Rotation paths and how fast each direction turns (deg/step):
Each turn is a multiple of 5 degrees from 10 to 175, or 0.
Each row of a path follows its step; steps can be skipped.

step 0: [ -7   1  12 -22  32 -11 -16 -26  -1 -15  14  14  -2 -10  29  -8   7 -26
  24 -36 -16  -5  51 -13   6 -19 -21 -12  42  -1 -11  -5]
step 1: [ 15  18 -11  -3  12 -22  10   2  -5 -10  -3  25 -13  25 -29 -17  13 -22
  -4 -55  20  -6  16 -11 -24   8  15 -27  33 -30   4 -26]
step 2: [ 12  41  -7   6  22  -1  -4  13   3   2 -24  41 -21  17 -18 -18 -33  20
 -23   3  10  20 -27  -5 -22 -15  25  15   8 -31  27   6]
step 3: [-11  11  -8  12  46  35   3 -20 -11 -33  -7  22  33   0   8 -20  12  13
  -7  36  -6  26 -15  11 -19  -7   7  31 -14   1   6  34]
step 4: [ 19 -26   8  12  16   9  17 -41  21 -29  32 -10  29   9  -2 -38  -9 -31
  13   5  -6  34  -6   2  -9  12  -7   5 -13  40 -22  -2]
step 7: [ 16  27   5  22 -34  32  24  -2 -15  13  -1  21  -6   7  -2  -1  -4   4
 -12   1 -14 -19 -24  -8  41 -21  16  29  23  14 -13  45]
step 8: [  1  29   4 -10 -21   3   0 -15   1 -32 -29   4  32  -2 -10  -6  22  37
   8  12   0   4  -4 -13  31  19 -17 -13  12  36 -39  34]
step 9: [ 20 -11 -30 -15 -24  -9 -19  35  19 -28 -26 -26  37  19 -34   6  -2   3
  10  -9   3  28   4 -12  14  17 -28  -3 -20  26  -6 -22]
step 10: [ -9  13 -16 -11 -10 -11 -15  47 -17  26   0 -41 -16  11  -2  23 -14 -17
   7  -1  24  25  -6  35  -3 -11 -34  34 -21   5   1  -8]
Directions:
[ -8   1  -5  -1   4   1   5  -2  -6 -14  -1  -4   9  -1  -2   3  26   1
  -4   0   4  -8   4   4  -6   5   4  -7  -6  -7  -1  -1]  140
[ -6   4  -5  -7  -3  11   9  -6 -13  -2  -2   3   5   0   7  11  -5 -12
   8  -2  -9   5  -2   3   3 -10  -6   4  -6  -5  12   2]  100
[ 10   5   4  -1  -3   3  13  -4   3  10   8   3   5 -13   1  -8   2   6
   7   4   0 -12   6  -2   3   4   3   6 -16   1   4  -8]  40
[  4   4  -2   2  -5  -1   1   4   2  -2   2  -5   3  -3  -1   7   0  11
  15 -19  -1  11  -6  -2  -9   6   4 -11   2   2   8 -10]  90
[ 14   7  -4   7 -13   1   3   5   5  -8   1  -9  -3  -2  -9  14   3  -2
   4   9   6   0   0   3   4  -4  -7  -1  -4   8  -4  14]  20

step 0: [ 26  23 -30  -7  23 -17  -5  -1   4  12 -14  12  17 -10  32 -16  10  24
  13 -11 -43  28  10  -9  -2   0  -8  15   2   1 -19  20]
step 1: [  2 -26  -2   5  -1  10   8  -1  -8  11  23   5 -43  -7  14  -2  16   0
  27  48  37  -2   7 -19  -7  -1   6  10  12  11 -25  20]
step 2: [ 25   6   4 -23  22  14  31  10  33  31   3  10  -8 -24   2   5 -29   0
 -20 -30 -13 -20 -19 -19 -15  13 -12   4  -9  -9 -18   0]
step 4: [ 17 -10  28  -5   1  11  28   8   0  11  -8  17 -11 -19 -10  20  18  11
  18 -12 -12  20   4  38 -12 -12 -30   1  16  20 -37  19]
step 5: [-18 -18   3   4  18  14 -10   9  14  11   4  32  14  -4   4 -16 -14  45
  -1  19  -6  17   4 -40   7  30   9  29  -2 -20 -12   7]
step 6: [ 21  16 -12   8   0  -4  33  29  -7   9   4 -16 -26 -38  33  -3   0 -12
 -19  32   5   7 -23  22  -3   7   2  13  -4   8  -1  23]
step 7: [ -2 -45  -9  -5   0 -16  -1  16  44  -1   0  16 -19  14  19  18   1   4
  -5  -4 -18   1  -2 -17 -13  -8 -19  -5 -14   8 -39 -29]
step 9: [  4  -6   0   0 -21  16  20  21 -12  -3   9  26 -28 -23  20 -26   7  28
  32  14 -13 -12   0  -2  -9  -1 -35   1  17 -14  -9 -27]
step 10: [  3 -14  29 -29 -12 -14   1  18  19  19  13 -13   9  -5  -6  19 -41   8
 -24  24  10  17   5   2 -15  17 -12  12 -19 -22 -21  24]
Directions:
[  6   5   2   0   3   4   5   7  -5   1   1   2 -10 -10  -6  -2  -2   2
   2 -14 -13  -3  -2   1   1   2  -7   0   1  20   4 -13]  155
[  2   9   3  -4   2   9 -14  -7 -15   2   9  -3  -9  -1   8   6 -10  16
  -1   7   0   2  -2   0   7   4  -5   3  -5   0  -6   3]  80
[ -5  -6 -16   4  12  -8   8  -6  -1  -1  -5  -9  -2  -4  15   7  -2  -1
  -4   5  -5  -3   7  -8   9  -4   7   0   6   9  -5  -5]  55
[ -6   5   0   2 -15  -6  -2   1  -4  12  -4  -5  -1   4   8  -6   4  -1
  -4 -17   0   6   2  -8   3  15   9  10   3   0  -2   3]  135
[  1   8  -6  -8   1 -21   3   7  -7  -9   2   9 -10   0   6   3   1  10
  -1  -4   6   5   3   1  -9  -5  -2  -3   2  -5  13   3]  120

step 0: [ -8  16  -3  29  10  -1  11 -14  28  28   4  -3   4  10 -27 -22  15  29
  15 -40 -29 -16  17 -11   8   4  16  -6 -45   0 -24   2]
step 3: [-18  29  16  14 -39  31  18  -1   4  35  -2  22 -13 -42  -8  27 -28  14
   3  -2 -17 -20   3   4  -9  -1  -8   5  -7 -18   8  23]
step 4: [-22  37  -1  18 -10  -8  20  13  15  36  -9  12   8   0  -4  10   2   5
  31 -14 -30 -11 -20 -12 -13  15 -21 -33 -17 -42 -28   3]
step 5: [ -7  43   4  32  26  -9   9  22  11  11  34  16  -1  -3   8  15  24   3
 -22   7 -34  18 -10  18  11   1 -25 -43  11 -12 -18  10]
step 6: [-13  21  -3  10   4  -3 -53   7  14  13  26  -4 -18 -21  27  16   2  25
 -11  32 -26  12 -29  16  34  24   4  -1  -9  -3 -14  12]
step 7: [  4   0 -11   1  -4  21 -20  16   6  26   0  28 -45 -26  43  11 -13  19
  19   5 -20  12   8  28  -7   3 -13  27  -2 -21 -17  22]
step 8: [  0 -19  -5  31  24 -12 -15   5  35  35  -6  21 -10  -5  25 -16 -27  11
  44 -17 -25  -4  12  -7  -5 -11 -21  -8 -10 -24 -20  -7]
step 9: [ 16   3 -13  42  36  10 -12 -18  31  37  31  19   4   7 -11  -7  29   6
  10 -11 -22   5  37   4  12 -10 -19 -16  -8  16  -4   6]
step 10: [-21  12 -19   5  13   6 -31 -20   2  33  32 -33   4 -24   6 -19  25  -4
   6 -10 -21  17  19   6  40   8   3  18 -24  10 -20  -5]
Directions:
[ 11  -4   2   4  -2   6   0  -6   0  -4   1 -11   4   6  -2  -7   1   9
  12  -4 -11  12   7   2   5 -13   3  10  -4  -3  11  -5]  35
[ -3   9   0   3   6  -1  -6   2  -5   0  -7  -9  -4  -6   9   1 -13 -16
   7 -10   0  -1   0  -2  12   0   9 -11  -1   1  11  -4]  175
[  8  -1   6  -4  -1  -7   9  -3   1   5  -9  18  -1   2   2  11  -9   0
   1 -13  -9   0   3 -11  -3   3   4   8  -2  -6  -2 -11]  85
[  0  -8  -7   9  -2   9  -3  -5   2   3 -17  -5  -8   4 -14   2 -10  -6
  -1   2  -6 -10  -2   3  -5  -7 -10  -1   7  -7  -4   0]  80
[ -7  -5 -12   4   5 -11   8  -5  -1  -3  -2   2  -3   2   0  13   1   5
   1   9  -4  10   0 -11   6  -7 -11  -8   0  13   8  -4]  95
[ -8  -7  -9  -5   0   4  -7  15 -13   7   8   4   6   5   2   5 -15   9
  -4  -1   2  -5  -1   3  -3  -7   1   7  -5  -3  10   0]  80
[  4  -6  13   7  10   3   0   0   9  -3   2   6   9  -1  -4  -6 -10   4
 -10   5   4   0   0   2  11  11 -11  -3   4  -4  13  -5]  110

step 0: [  0 -13  13  19  41  -1  18  32  18 -10 -16  -1 -20 -10  16  25  -8 -24
 -25 -13  -8  24 -18   7   2  10 -12   5 -41   6 -10  -6]
step 1: [ -4 -13  29 -25  -6  16 -28   3   0  -5  34 -12   9  -9  11  -9 -13 -28
  19  27  13 -27  12  39 -12 -23   5   7   5   9  13  -3]
step 2: [-18  36  17  -1 -20   9  15  20  -5   2 -14 -25 -11 -19  -3  14  30  14
  -9  10 -21  -4  12   2  15  32  -7   9 -26 -41 -17   8]
step 3: [ 10 -38 -26 -23  15  -7  -3 -34 -13  -8  28   1  -1  -8  17  14  -4  -4
 -14  20 -21 -29  -4 -25 -17  18   0  22  18  -4  25   2]
step 5: [ 48  -8  -2  23  10  20  21  -5   0   1   4 -13  21  13  21   9 -14  -9
   6   4  32   8  -2  21 -11  -1   0  29  -6 -25  40   4]
step 7: [  0   3  -8 -39  13  14   3  15 -27 -24   6 -43   4  21  17 -35  12  19
  25  30  11   4   0 -18 -18   5   9   4  -2 -11  10   9]
step 8: [-11   1 -24  26  15  -2  -3 -19  -5 -11  -5   0 -15 -42 -18  34   1   9
  22   2 -10  -5 -41  10  11  32  11   5  -1   1 -31   8]
step 9: [ -8   5  26  -4  39  -4  26  12  -3 -24  26  14  24  18  21   8 -24   5
 -11  29  -4  -1   0  -6   0  -2  -2  -3  -4  40  31 -13]
step 10: [ -3   8  14  22 -11  18 -27  20   2  39   8  -1  -8  -3  11  30 -13 -32
  32   9  23 -11   4   3 -10  10  -8 -12 -31 -21 -26   8]
Directions:
[ -4   7   2  -7   3  -4  16   9  -6 -11   4  -2   5  -3  -3  -6  -8   5
 -13  -7   6   4  -2  -6   1  -3 -12  -5  -6 -11  -1  -7]  160
[  0   0  -6   1  15  10   0  -3   0   0  -3  -1 -14  -2  -2  11  -6  -9
  -5  -6   0  10   0   0   8   1   4   3  13 -17   2   2]  135
[ -5  -2  -1  -1   3   1  16  -7  -1   0  -1  -8   8   2  13  -1   2  -6
   2   4   6   1   7   0 -17  -4   2   8  17   3   0  -8]  170
[  9  -5   3  -4 -12   3   9 -12  -5   7   6   1  -7   2  -3  -6   3  -3
 -12 -10  -9  -4   8   3  -3   3  10   9  -9  -7   3  -4]  35
[ -5  -1   7   2   9   6   2 -16   7   9  10   4   4  -1   2   8   0  16
  -5  -3   7   5  -2  -5  -8   5   3 -13  -3   1   2   6]  70
